Rows are one point carried round by a steady rotation, each followed by how many steps it has turned.
The counts run from 0 to 587.
[ 16.4  -2.5 -26.0  17.6 -18.9  -6.7  -0.6   0.0 -15.0  -6.8 -10.5  -3.5
  31.3  -9.8  -3.2   6.2  32.7  13.5 -25.8   2.5  35.2   1.3   6.5 -22.9
  15.4  13.2  21.8  -8.6   7.5   4.0  -3.0 -40.1   9.1 -36.6  -2.0  -8.2
   4.6 -10.7  14.8  -7.1  37.8   2.0   8.8   6.4   3.4  41.4  -1.9 -33.6
 -18.0 -33.2 -16.1  -7.8 -11.1  13.0 -12.8  17.8 -16.6 -19.9  11.1 -17.2
  -8.7  -6.4  -1.3  18.5  36.9   1.2  15.8  13.1  -5.6 -25.2  -3.6  23.2
 -26.3  23.6  10.9  20.7  20.9  12.1 -36.8]
119
[-22.2  12.8  26.1   3.0  17.7 -42.4  34.9 -10.0   3.4  34.3  14.0   3.2
 -19.0   0.8 -13.4   6.3 -37.5  -7.9  21.8   6.9  -6.0   1.1 -20.9  26.6
   7.7  20.3  -5.6   8.8  -7.4 -30.3  -7.8 -35.1 -24.1  -5.4  14.8  22.4
  -3.2   1.7   0.4   1.6 -34.8 -19.5  11.9 -10.3 -11.4 -13.9  -2.1  23.6
  23.2  -2.6  49.7   0.0  -3.0 -28.0  -9.2  18.7 -16.5 -13.1   7.4   9.5
 -26.6   7.6 -27.8 -12.1 -24.1   3.2 -17.9 -11.4  19.6   9.7  19.5  33.0
  -8.4  27.0 -11.9  12.7  -6.1   4.9   5.2]
304
[ 24.4   1.0  -3.8  -9.8 -26.3 -20.9  44.1 -16.4  10.8  -6.2   3.8  -1.4
  14.5  24.6 -19.7  23.4  -1.2 -30.7   0.6 -12.5  -8.5  -0.5 -20.7   8.3
 -20.8  19.9 -19.0 -15.0 -23.8   3.8   4.4 -16.8 -18.8   5.9  24.4   1.3
 -15.2 -16.3 -13.5  -2.6   0.2   5.2 -17.0   5.6   2.9  12.1  13.7  -4.6
  -0.5   7.4 -33.3   5.7 -32.5   2.1  -8.1  32.9 -17.3 -16.1  -9.7  21.1
 -36.0 -17.0 -42.9 -49.9 -13.2   0.3 -15.3  -5.4 -31.2 -37.6  10.2   6.1
 -12.7   1.0  21.2 -17.4  17.5   8.8  17.7]
294
[  3.0 -30.9   6.1  32.3 -12.5   7.9 -13.1  -9.7  11.6   4.6   9.5  -0.7
  15.1  25.7 -10.0 -39.3 -38.6 -20.0  21.0 -20.0  19.3 -29.2  24.9  16.9
   8.5  -1.5  -3.3   4.8   3.0  21.2   0.0  13.5 -20.9  13.1 -22.6   2.8
  17.7 -30.7 -12.5  19.2   3.3   4.7  17.5 -35.6  12.6  12.5  -3.6 -12.0
  18.0 -18.3 -27.7 -24.2 -18.5 -17.0  -8.5 -41.3  -2.7 -21.3 -12.4  13.3
 -16.0  -4.2  -9.6  12.9  26.3  -3.9  44.7 -31.8  -2.8  12.6  19.9  12.9
 -14.1   2.1 -28.3 -10.8  -4.1  45.1  15.3]
485
[ 28.6   5.0 -14.5  24.3  10.9 -13.7 -15.6  -6.0   1.5  -0.7  -9.1  -5.9
  14.1 -10.7 -25.1  -6.4  -8.6 -14.0  33.0   6.5  19.8  -4.4  -6.4   1.2
  41.5   0.2  25.3  14.1   3.8  17.7  17.5 -28.7  -4.6 -27.2 -16.4   2.0
 -13.4   2.8 -14.7   2.0  15.1   8.2   1.2 -16.6  -2.7  29.0   8.0  -8.0
 -36.0 -12.5 -30.6 -11.5   1.8   1.8 -14.3  -4.2  -7.7 -10.8 -34.4 -41.0
 -13.4   6.7   5.3  22.4  36.5   3.1   8.9   5.7 -14.3 -36.0  11.2  21.1
  -9.3  28.8   0.9  33.1   9.5  32.1 -12.6]
501
[ -7.1  -4.2  -0.2  27.5  14.2 -13.1 -38.4  -7.4   9.2 -17.6  20.5  -7.9
  -4.1   4.3 -22.8  -7.9 -30.4 -31.1  56.8 -17.2   3.5 -20.3  29.4  17.5
 -24.2   0.2  -9.5 -13.6  -4.8  14.0  13.5  28.7 -19.5  38.9  18.7   5.2
   6.7 -28.0   7.3  15.5   9.2  -3.8  -1.7 -23.6  -3.9 -16.8  -2.6  20.4
   6.1  16.9  11.9 -20.9 -31.8 -14.8   0.4 -41.8 -17.9 -11.3  -2.9  12.7
  -2.5   2.2   1.5 -23.2   3.5  18.3  12.2 -16.8  11.7  28.9   0.9   6.6
  -2.6  12.4 -21.5   4.7   2.9   8.7  17.3]
209
[ -1.4 -11.1 -18.3   4.3  16.1 -13.1  -5.3 -11.2  -2.2  -6.2  19.1 -10.3
  23.5  -8.2 -18.0  10.1 -27.2  22.9  18.2  -1.5  24.7   2.0  25.9  25.8
 -13.7  18.0  15.7 -21.5  -3.9 -31.0  34.6  25.9  -4.7  23.2  34.4 -20.4
 -37.1  -1.2 -25.4  25.7  19.6  -7.2   4.1  12.5   3.2  -0.4   0.6  27.1
  16.4  20.6 -14.6   1.0 -14.5  17.9   2.1   6.0 -15.4  -8.5 -40.7  10.0
 -11.1  13.7   3.6 -23.3   2.3  -1.3  -4.9 -29.7   1.3  15.1  29.7 -26.8
 -15.5  10.8  11.9  24.3   5.3   3.6   2.9]
549
[-43.6 -23.7  -3.9  19.5 -25.0  -4.2 -22.9  24.9 -12.4  -4.9  12.4   3.1
  23.0 -19.6 -29.3   8.8  22.1   6.2   1.5 -28.0  43.2  -4.7  24.3 -13.8
 -21.2  17.2   0.0 -18.2  10.3   7.1  -5.5   8.3 -16.8  -0.3   4.0  -9.1
  17.8 -25.0  17.7   3.8  31.7 -11.9  24.8 -20.4   6.0  19.6  -5.2 -43.6
  32.6   6.8  -5.8   2.1   2.6   1.0   0.5   3.0 -40.1   0.9   6.5  18.1
   7.7 -18.8  11.2 -11.5  27.0 -11.2  17.6 -11.0  18.2  31.5  -0.6   7.7
 -43.1   4.7 -11.1 -19.7  16.6  -0.6  20.3]
222
[-11.5   2.8  -4.3   5.8   6.7  -9.0 -15.1 -26.6  11.6   2.4   9.3 -31.2
   7.4  10.1 -26.1  -2.5 -41.8 -10.5  21.4  -8.2   5.8  -2.4  33.8  30.4
 -30.1  11.3   4.1 -19.4 -27.7  -9.6  18.5  19.0 -10.3  32.4  40.4  12.8
  19.4 -19.5 -12.6  35.1   6.9  -0.6  -2.9   0.7 -20.2 -17.3  -6.9  20.4
  17.3   9.7   5.4 -13.8 -38.2 -10.4   4.2 -41.9 -12.7 -18.1   2.2  26.4
 -19.7   2.8  -4.0 -34.3  -4.7   4.8 -12.2 -21.1  25.3  17.1  -7.2 -15.0
 -11.1  14.3   2.7  26.5  -2.4   5.1  -4.2]
319
[ 12.0   4.1 -35.2   1.4  12.2  -8.9 -12.1 -18.1  -8.4   7.9   6.1  -8.2
 -11.8  -7.2  -4.1  10.5 -10.2 -11.3  17.6 -12.5   4.2  11.7 -17.2  32.6
   2.8  -0.3 -12.6  -8.4  16.0 -18.0  37.9   5.2 -12.0   1.9  32.7 -14.5
 -40.4  12.8 -42.8  10.2  12.5  -7.5 -14.2  16.4  -1.9  20.2   6.7  25.6
 -28.9  33.7 -28.4  10.1 -12.8  -1.0   5.9  41.2 -33.2   1.6 -46.1 -19.0
 -28.8   4.1 -10.5 -24.5 -14.0   6.9 -23.0 -25.1  -3.2 -34.9  18.7  24.8
  -5.3  21.1  21.4   2.7 -13.4  -3.8  21.4]
399
[ 13.8  21.4  16.9   8.5  18.6 -20.7  -8.8 -22.8 -11.2  10.8  46.0 -14.3
 -17.9  -4.6 -18.2  25.3  20.2   5.4  19.8  -1.6 -41.1  -4.5   9.4   0.0
 -31.3  -9.1   7.6   2.2   5.8  15.4 -10.6 -10.2 -28.7  24.1   7.3  27.5
   3.0 -38.6  -0.9  -9.8  -0.1 -17.5  17.5 -13.9  21.1   0.0 -25.1  15.7
 -20.5 -22.8  15.3 -14.6 -24.1 -47.3 -12.1 -24.9 -18.2  -1.3  27.6   1.6
  11.8 -15.3 -29.8  -7.9   4.9  25.0   5.7 -44.7  21.4   3.7 -14.7  16.6
  -5.8   3.7  -1.1  10.1  15.8 -21.1  -6.6]
87
[ -5.2  10.8  -9.5  -5.1 -20.6 -34.7  14.0   6.6   1.9 -16.3   1.0  18.8
   6.7  -1.2 -27.5  40.3  13.0 -14.4  12.7   4.1  19.7   2.0 -22.3  -4.3
 -32.3  35.9 -19.9  -8.8 -20.2  -7.1  10.0  -6.9 -38.5  12.6  35.9 -10.2
  -7.8 -13.5   5.8   5.2   8.3  -2.2   0.6  10.1   6.8   9.4  -2.4 -12.4
   7.1  21.9  16.1  25.6 -30.3  21.8  10.3  60.4 -40.1   8.3  -8.7  17.4
 -11.8 -11.4  -5.4 -50.3  -4.7 -14.1 -13.5  -6.0 -26.6  14.2  16.8  14.3
 -32.7  13.5  13.5 -20.0  10.7 -11.8  29.7]
562
[-14.1 -17.2  10.4  12.2  15.2  -5.5  28.3 -11.6  10.2   1.3  22.0   9.8
 -21.2  15.2   6.3  -6.5 -22.4 -20.6  32.3  -2.8  -7.6 -20.4 -31.7  12.4
   6.8  23.3 -15.5 -14.2 -20.3 -21.1  -8.2 -22.9 -17.4   5.1  31.0  11.6
 -13.2  -8.2   0.4 -24.3 -18.2  -4.0   8.8 -18.6  11.2 -21.1  22.5  48.3
  19.5  -0.6  34.5 -21.0  -6.4 -22.8 -17.8  29.4 -29.9 -30.5  -2.4  -0.2
 -18.1  -1.0 -39.0 -17.5 -10.5   6.9  -5.3  -7.1 -22.8  -1.6  13.0  29.1
  -2.7  22.5  -7.3 -19.6 -10.5   7.2   9.0]
414
[  8.7   6.4 -48.4   6.4 -19.3 -14.6  15.7  -3.6   5.3  19.6 -10.6 -13.7
  47.1 -19.3   4.5  -0.7 -13.2  20.8 -23.6  -9.3  31.2  19.9   1.9  13.5
  21.3   0.0  12.2  -7.8   5.1 -18.3  10.8  -3.5  19.1 -30.4  28.8 -16.9
 -26.3  18.6 -30.7  12.5  22.3 -10.4 -11.7  17.1 -13.9  16.8  10.5  31.6
  -8.7 -12.2 -46.4   0.8   5.2   3.6  14.5   8.1   1.1 -15.2 -28.9 -13.5
 -28.3  -1.4 -22.0   1.2   0.0  14.5  -7.6 -12.8  11.8 -28.7  31.0 -16.6
  -7.2  11.2  21.3  40.7  13.1  22.2 -10.9]
282
[ -5.5 -12.4  -3.3  13.6 -18.6 -33.8 -15.0  18.4 -10.9   2.2  -4.6  10.1
  29.0  -5.2 -26.8 -13.9  -6.5 -23.9   6.9 -11.8  57.0 -15.2   7.5  -3.8
  12.6  14.0   1.7   3.2  23.0   0.6  12.3 -16.6 -22.5 -21.2   0.4   6.6
  25.4 -22.1  18.0  13.1  19.5   0.8  26.2 -23.1 -16.4  20.1   7.9 -42.5
  15.7  -2.1  -7.1   4.1   4.3  -2.0 -21.3  -2.6 -39.3 -20.4   1.9  12.9
 -31.0   8.2  10.0   5.4  26.3  -8.1  26.1  -6.9   0.0   7.1  -3.4  30.8
 -27.8  38.8 -10.1  -7.0  -0.5  22.5  -6.4]
224
[ -6.0 -30.2 -22.2  33.7 -18.2  14.9 -18.0 -14.8   8.1 -10.6 -15.9 -13.5
   0.4  19.4 -14.2 -24.3 -14.4 -30.4  -6.9 -12.9  14.6 -21.1  32.5  14.4
  -9.6 -11.5 -13.5 -13.6   6.8  28.8   5.1  15.4 -29.8  17.3  -1.1  -1.4
  49.9 -16.5  10.2  36.9  17.3  -9.2  -3.8  -8.4   6.8  13.5 -18.0 -23.1
   6.0 -14.5 -13.8 -14.0 -32.4 -24.4   2.9 -31.0 -19.7  -9.3  10.0  26.4
 -26.4  -9.6  -8.5 -19.0  15.1  -2.2  21.5 -28.9   8.9  -3.4 -28.6  10.7
 -29.1   0.2  -8.9 -35.2 -12.2  26.8  29.7]
483
[  5.2 -15.3 -15.4  21.7 -25.3   9.8  32.6 -23.6   2.0  -6.1 -19.7  15.2
  -9.9  34.9  17.7 -29.2   6.0 -30.0 -22.2  11.0   2.3 -17.1 -15.6   3.4
  29.3  -1.0 -25.3 -18.4 -13.5  -4.0 -11.2 -33.8 -38.9  -3.5  28.9  -1.9
   6.0   1.2  21.3   0.1  -9.1   7.7 -21.3  -0.8   6.9  16.2   5.3  10.9
  -0.7 -27.6  26.5   0.4 -47.9 -18.7   0.4  10.4 -27.0 -25.7  13.8   3.1
 -38.2 -16.1 -45.8  -2.5  -1.4   3.0  -2.9  -6.9 -26.4 -29.4 -22.6  33.9
  -2.6  12.4  -2.5 -25.4 -11.2  17.1   7.6]
144
[ 19.9   6.4 -20.1  -8.3 -19.6  -5.7  24.0  -4.9  17.0   7.2   4.7 -24.4
  53.1   1.8  -2.4  14.4  -7.6   3.2  -4.3  -0.2  17.5  14.3   8.9   3.4
 -20.8   7.9  10.6 -11.6  -9.0  -1.9   4.9  27.2   2.8  18.1  26.7  -7.4
 -25.9  14.2 -43.7  21.2  13.6 -17.6 -16.4   8.1  -7.0   6.4   7.2  23.2
   4.5  12.9 -56.0 -14.5  -6.6  10.1   3.0   0.7  -4.8 -15.2 -30.9  -6.3
 -19.2   0.9 -38.3 -28.6  -3.8  13.0   6.9 -36.4  13.0   3.6  43.0 -31.0
 -21.7  -8.2   5.1  18.2  31.0   7.9   9.3]
172
[ 15.8  18.7  10.3  -8.6  -7.0 -45.2   7.6  19.8   4.4  16.8  17.3  -7.8
  25.6 -35.0  -7.4  11.3 -19.1  -9.6  27.5 -44.8  10.7   4.7 -11.4   8.5
 -17.0   5.6 -11.7  19.3 -15.1  19.8   3.1 -14.2  -1.9 -30.6  17.4  35.8
  11.0  -0.7 -26.1  -4.9  -5.1 -34.8   6.3 -25.2 -23.7  -1.2  -0.3 -15.8
 -14.1  -8.2 -12.8 -39.3  21.4 -14.9   4.7  37.8 -20.4 -13.4   9.4 -10.7
 -12.3  -9.4 -26.1 -25.4  -0.5   3.7  -7.4  -2.2   6.3  -5.6  17.3  13.0
 -12.5  30.1  11.3  -1.9   8.5  -4.6  -3.3]
76
[-15.5   6.0 -15.5  26.3 -40.3  31.9 -15.5 -31.7  12.4  -3.0 -14.8  -9.8
 -11.4  18.2   7.6 -18.9  -1.2  -8.3 -16.1 -40.5 -13.2 -12.8  11.2   7.3
 -18.3 -16.7 -24.4 -15.6  -2.0   1.9 -17.6  -5.8   4.9   2.4  17.1   3.2
  10.2 -13.5   5.9  13.6  -0.6   6.0  -1.6 -25.3  12.4  19.8 -23.5  -7.0
  -8.2 -18.9   7.5  -4.1 -67.5 -15.0  29.3 -36.3  13.2   4.3  16.1   4.6
  -2.1 -32.3  -5.2   5.5  15.5  -7.0 -15.7  -0.5  -1.2   2.8 -14.8  29.3
   8.3  12.6  11.0 -34.1  -3.0  45.0   3.4]
365
[  0.6  -1.5  -9.6  21.9  -4.5   7.0 -32.7  -9.3  -5.4 -24.3  -0.8   3.1
  18.7 -17.3 -24.7  17.6  27.9   7.5  19.6 -24.0  26.2   0.1  -8.3 -14.1
   6.3  15.8  24.1 -10.5 -20.5   3.8   6.3 -21.0   1.2 -19.5   5.3 -17.9
 -28.4 -10.8   0.3  -5.5  14.4  22.0  10.4 -28.9  11.6  34.2  10.2  -5.9
 -19.1  -6.9 -16.6  -2.0 -19.3  22.9 -10.3  18.6 -16.5  -5.2 -15.5 -25.5
   5.4  -4.7  20.5   7.3  43.0 -19.8   1.5  11.3 -36.0 -14.8  17.3  26.8
 -16.7  23.4   7.3  20.1  25.1  34.0 -26.1]
121
[-23.5 -11.8  -2.4   6.8  -8.0 -15.2  56.4  -7.0  -4.2  29.2  17.5  19.7
 -20.3  24.2  13.8  -4.6  15.3  15.6 -24.7   4.0  -6.3  -5.2 -26.0 -21.1
   6.7  11.8 -15.0 -16.4   5.6 -22.7 -22.4 -30.9 -24.7   0.5  20.1  -4.3
  -8.1  -3.6  15.5 -13.1  -9.8 -24.4   6.5   1.0  24.5   2.4  -2.4  36.7
  20.9 -19.4  37.4  18.1 -31.4 -26.7  -4.6  34.6 -15.5  -8.8  10.0   4.2
  -6.3 -13.0 -49.6  -6.3  -8.5  -4.0   0.8 -41.8  16.4   8.6   5.3  14.5
  -5.6   0.4   0.1 -21.1   5.2   7.5  14.0]
32
[  3.2 -21.3 -21.7  25.5 -16.8  33.2  10.6 -15.4  16.3   7.2 -10.3   5.0
 -17.3  30.6  36.5 -31.0 -43.5   0.0  -8.3  -2.9 -19.2 -18.0  10.4  35.3
  18.2  -7.3 -13.8   0.2   1.6  -5.3  -5.0 -12.0  11.5 -23.1 -17.0  -5.3
  -2.9  20.3 -23.9  24.3  -4.0  -7.9  -9.7 -23.3  -0.8  10.3  -9.1   8.6
 -14.5 -29.5  13.9 -13.6 -29.6 -14.9  11.3 -11.7  21.0  -6.2 -13.1  -8.3
 -24.2 -19.2 -12.1   8.0   4.3  -9.0 -25.5   4.3   9.7   3.7  14.5  52.0
   5.3  28.8 -12.9 -19.2 -15.7  36.5  14.3]
257
[-52.5  20.8 -46.2   0.3 -21.9  -0.1 -11.5   4.6  -9.1   8.7  -6.3  -7.9
  29.7 -12.5 -29.5   4.0  11.2  -5.2   1.7  43.2  28.1  14.5   5.6 -30.4
   9.0  10.6   1.6 -20.2  27.3  -4.8 -20.4  -8.7 -11.2  -9.2  36.4  -8.7
  16.9   3.7  25.9  15.3   4.5   2.5 -17.3   5.4 -18.9  12.7  -6.2   2.5
   9.0   1.4  -1.7  31.7 -19.2   6.6   6.9 -39.8  -9.3   4.5  -2.5   3.3
  -7.8  -6.6   1.8 -32.1  -5.2  17.0  -6.7 -16.1  32.9  11.6   2.8 -21.7
 -21.0  -0.5  -4.9  34.4  25.5  -3.9  20.2]
56
[ 12.2 -19.6  -4.9  29.9 -15.4  17.2 -17.5   5.3  13.7  -4.4   6.7  11.6
   2.1  32.6   2.7 -28.8 -26.0 -18.8  31.6  21.1  15.3 -18.5  27.3  20.5
  21.7  -1.7   6.2   3.1  22.9  19.1  10.5   4.4  17.7 -11.2 -30.4  -9.2
  10.4  -9.9 -21.2  21.0  14.5  15.4  -5.0 -30.0 -14.4  26.3 -11.3 -18.7
   1.1 -23.3 -16.6 -20.4  -9.3  -5.4 -15.3 -37.6   8.5 -15.2 -21.4  13.5
 -13.5  -7.4  14.0  16.8  35.3   3.8  13.4   3.9   0.6  28.4  24.6  45.5
 -14.1  24.9 -32.1  -4.7  16.8  14.7   6.3]
107
[  0.7  12.8 -24.7   6.0  -4.6 -25.4  -1.8 -19.7 -27.2 -16.1  -9.9   6.7
   7.4  -0.9 -22.5   8.0  16.2 -11.7  -6.4   7.2  24.0  22.1 -23.4  -3.4
  11.0   2.3  -5.6 -21.2  15.0 -18.6  28.4 -27.9 -33.8   0.2  45.4 -21.0
 -20.0   3.4  12.0  -0.1  25.7  14.1 -10.3  28.7   6.9  33.8   7.4   4.4
 -17.0   8.1   9.2  38.8 -40.5   4.6  15.0  29.2 -44.3 -14.2 -18.8 -15.2
 -21.4   9.0  -4.9 -12.4  -0.5  -2.2 -11.6 -12.9 -22.1 -26.1  -5.4  14.3
  -1.4  30.3  24.9  14.0 -17.5  12.7   4.7]
18
[ -2.3  34.3  30.8  15.3   7.2 -34.0 -11.6 -39.4 -12.8  24.7  17.7 -12.5
  -7.6   1.8 -37.5   0.3 -12.5  -7.6  16.1 -17.2 -11.7   1.0  -7.6   2.1
 -26.4  -8.8 -11.0   3.7  -0.7 -19.6   3.3 -14.7 -38.4   8.6   6.2  12.8
   8.9 -26.7  17.4   3.9 -16.4 -13.8  34.0 -13.1  20.5  -4.7 -15.1  -7.2
  -4.5 -10.3  46.5  17.8 -55.7 -41.5  -2.3 -31.7 -20.5   5.6  12.1   5.4
   6.9  -5.6  -8.6   3.5   5.5  -8.1  14.2 -32.1  18.9   6.4  -9.7  18.5
  12.5  15.0   8.3  13.0 -12.4  18.5 -21.2]
468
[ -0.1  11.1  10.9  -8.3 -23.1 -28.7  39.0  12.6   7.1   3.2  19.8  12.2
  23.5  -6.3 -26.2  16.2   2.2 -33.2  29.5 -32.2  12.2 -11.4 -25.4  -4.6
 -24.0  22.3 -29.5  -2.8 -24.2  -4.1 -13.8 -17.1 -28.5  -0.8  27.2  13.1
 -10.5 -18.7  -0.7 -16.6 -13.7   0.1   4.3 -21.4   4.7   1.5  15.4  -0.5
  12.8  19.2  -8.1   7.9  -7.2  -6.7 -11.3  37.4 -32.1 -17.8  -0.7  11.5
 -15.0  -7.7 -40.7 -44.9   3.0  -7.1   9.5  -6.7 -22.6  -3.7  18.2   5.8
 -21.9  10.7   1.8 -20.1  27.3   6.7   9.0]
184
[ 20.0 -23.1   7.4  26.4 -16.2  18.0  23.4 -32.0   2.5   8.9   1.7   7.3
 -11.8  50.3  21.3 -24.6   5.4 -18.5 -22.8  -4.3 -12.6 -15.2  -7.2  -4.2
  12.6  -8.1 -11.5   2.2   9.9   4.6 -11.5 -18.0 -15.8  10.4  -1.5  -9.9
   2.3 -24.6   4.2  -6.2  -1.4  18.6   4.7 -10.1  33.5  24.4  -7.5   7.9
  -3.6 -25.5   9.4  -0.4 -55.6 -30.1  -5.8 -20.5   0.4 -16.8  -3.8   1.3
 -17.1 -24.2 -38.3  21.6  21.9  -0.4  20.7 -27.2 -26.8  -3.5 -15.8  23.7
   1.6   8.4  -4.7 -26.9   7.2  26.6   3.6]
254
[ -9.5  11.6 -23.8  -4.4 -20.2 -26.2   8.7  34.8   7.6  -4.8   4.5  28.7
  38.7  -5.7  18.0  10.6   6.0  20.3  10.3   4.4  29.4  31.9  -6.7  -3.4
 -25.7  24.4  -5.8  -3.3   2.9  -5.0  10.4  -3.0   8.7 -17.6  38.0 -10.7
 -26.4  26.0 -33.2   1.7  13.4  -3.3 -18.0  -6.6 -14.5   6.1   4.7  12.8
   4.4  10.3  -8.6  10.7 -12.9  34.8  15.1  40.9  -3.7   3.8 -23.1  -0.3
  -7.1 -19.5  -4.3 -29.2  -0.3  -1.8 -31.3   1.2  -5.8  35.2  59.3   6.9
 -15.9  21.3   5.2   1.5  28.4  -5.1  20.5]
558
[  8.1 -40.6   2.0  17.1   0.4  30.6  17.3 -28.5  10.9 -11.5  13.2   2.8
 -29.6  23.3   9.2  -7.7 -19.2 -29.7  17.0 -30.1 -20.7 -20.5 -11.9  37.2
  -8.4  12.2 -24.4 -18.9 -27.6  -6.4   4.2  -3.1  -8.3  19.0  28.5   0.9
 -11.7 -12.5 -16.7  -5.5  -4.7   3.2  -6.0  -9.5  20.6  -1.3   9.1  25.6
   2.0  -3.6   4.4 -27.4 -18.9 -22.2   0.1  26.7 -27.2 -22.5   1.3   9.0
 -21.7 -12.4 -28.5 -22.6  -8.3  -2.8 -20.4 -22.5 -28.5 -17.2  -4.7  35.5
  -9.5  16.1   7.3 -43.6  -4.0  19.0  16.6]
524
[  6.5  22.3 -13.9  21.0  10.0  -3.6 -41.9 -39.7  -4.7  -1.4  -1.1 -11.4
 -33.2   2.7 -15.5  10.5  21.0 -11.7   4.0 -12.4 -19.9  -3.8  -2.4   4.4
 -28.8 -19.2 -18.4  -6.2   6.1  22.1  25.3  -7.8 -28.1  18.5  14.8   3.7
  11.3  -9.9   8.0  20.6  10.1  -8.8  -5.2  -5.7  17.6  13.8 -24.7  -8.2
 -36.2  -7.4  26.5   6.8 -53.7 -16.2  26.1 -14.5 -23.7  21.3  12.4  -3.9
   0.0 -16.7   1.5 -25.0  -0.5  -1.9 -19.8 -20.4  -8.4  -7.2 -25.2  31.9
  -6.7  16.5  14.5  -6.3 -17.0  -0.4   9.9]
357
